These are runs of 3 systems, one row a step. Runs of the same system follow the same rule from any start.
Z_640, run 1:
[[ 24   8 -24  29  12 -14  -7   5  -4  21  13  -9  16 -29  -6  10  42 -22
  -23   8  -2 -13 -50   9  -6 -23  30   5]
 [ 20   9 -25  31  14  -4  -6   8  -3  20   8  -7  17 -31  -7  12  43 -19
  -25   9  -3 -16 -52  12  -2 -22  31   5]
 [ 21   9 -26  29  16   4  -5  16  -5  21   8  -6  16 -30  -9  14  40 -15
  -26  11  -1 -19 -54  11  -2 -22  28   2]
 [ 18   9 -25  28  16  13  -4  22  -2  22   2  -8  17 -29 -10  15  42 -11
  -25  14  -3 -21 -52  15  -2 -23  28  -2]
 [ 15   9 -26  30  17  23  -3  27  -1  21   1  -8  19 -27 -10  16  36  -7
  -27  13  -2 -23 -51  18   1 -21  28  -3]]
Z_48, run 2, 5 rows:
[[-30 -31  23 -35 -23  -1   1  -5  12 -23  -1  36 -19  10   6   1  -6  14
   14 -23 -22  14  38 -26  11  31  -4  12]
 [-33 -29  21 -32 -26  -4   1 -12  14 -21   6  38 -14   7   2   8  -2  18
   13 -24 -22  19  38 -23  12  33   5  10]
 [-35 -27  15 -27 -24  -6   1 -20  14 -17   7  41 -12   5  -3  11   2  23
    9 -21 -20  20  34 -19   9  33  11  12]
 [-35 -26   8 -26 -27  -5  -1 -24  13 -15  10  43  -4   9  -5  16   8  25
    6 -21 -18  19  29 -16   9  31  18  11]
 [-37 -23   1 -20 -24  -6  -1 -29  14 -12  14  44   0   6  -8  23  14  25
    3 -19 -17  19  25 -12   9  27  23  10]]
Z_313, run 3 (5 x 28):
[[ 23  23 -17  23  27  37   6  36  -3  18 -14 -27  16 -11  -8   1   8  -1
  -16  27  10 -26 -38  25  -3 -25  -2 -18]
 [ 24  20 -14  23  25  44   4  41   0  15 -17 -29  12 -11  -7   0   6   3
  -15  24  10 -28 -35  23  -1 -23  -4 -19]
 [ 23  16 -12  20  25  52   7  48   0  13 -16 -24   8  -8  -6  -3   2   2
  -11  23   5 -29 -33  25   0 -22  -8 -23]
 [ 19  11  -6  17  23  53   9  54   1  12 -21 -24   4  -7  -6  -3   0   3
  -10  22   4 -31 -30  19   3 -16 -10 -21]
 [ 17   8  -3  17  21  58   9  59   2   7 -23 -21  -2  -3  -3  -4  -6   3
   -9  16  -1 -31 -24  16   4 -13 -15 -20]]

Which system made each of these runs?
run 4 (5 x 28):
[[  1   8 -27  15  -2 -39 -10 -46  -4  19  28  14  27 -19 -16  19  38  -2
  -17  -5   3  11 -17   8  -8 -10  43  15]
 [  0   7 -31  15  -2 -32  -6 -42  -3  20  27  13  30 -22 -17  19  39   0
  -18  -1   2  10 -20  11  -6 -10  44  14]
 [  2  13 -30  22   1 -27  -5 -42  -2  23  25  13  30 -22 -18  21  40   2
  -19   0   3   7 -22  11  -8 -13  45  10]
 [  3  12 -34  23   1 -21  -5 -38  -2  23  22  10  32 -19 -20  21  40   2
  -21   2   3   6 -25  15  -5 -14  45   8]
 [  4  16 -33  24   4 -17  -2 -34  -5  26  21   9  34 -20 -22  22  39   7
  -22   1   7   4 -26  21  -7 -15  42   7]]
 : Z_640
run 5 (5 x 28):
[[-33  -2  -4 -16 -20 -11  -2 -54  11  -1  15  32  15   9 -13  24   0  38
    1  -8   1  29  33   4   3  17  21   2]
 [-29   0 -11 -12 -17 -10  -2 -54  10   4  18  31  22   5 -16  29   5  39
   -4  -5   2  23  25   7   2  18  31   1]
 [-27   4 -15  -5 -15  -9   0 -57   8   7  21  31  26   2 -19  29  12  36
   -3  -2   2  21  17   8   2  12  34   2]
 [-21   6 -20   1 -13 -10  -2 -56   4  11  23  29  31  -2 -21  28  17  35
  -10   0   4  19   9  12   1   8  40   5]
 [-17   8 -27   6 -10 -10  -1 -55   3  17  21  27  34  -7 -24  30  23  30
  -13   0   5  15   3  14  -1   2  45   3]]
 : Z_48
run 6, 5 rows:
[[ 12  15 -26  18   1 -50  -9 -49  -8  22  25  -6  22 -17  -8  10  30 -12
  -14   0  11  16 -21  12 -16 -22  30  15]
 [ 13  18 -29  21   4 -42  -7 -42  -6  24  24  -6  25 -20  -9  11  32 -13
  -16   1  13  11 -24  14 -16 -22  32  12]
 [ 13  18 -29  26   7 -38  -6 -38  -7  25  22  -6  25 -20 -11  14  31 -11
  -19   5  10   7 -29  17 -15 -24  31  10]
 [ 17  20 -33  27   7 -30  -6 -31  -7  26  19  -8  28 -19 -12  13  33 -11
  -20   6  14   6 -30  19 -12 -25  33   7]
 [ 17  20 -33  28  11 -25  -3 -29  -6  26  18  -9  27 -18 -14  18  32  -8
  -24   8  13   0 -34  19 -12 -28  32   6]]
 : Z_640
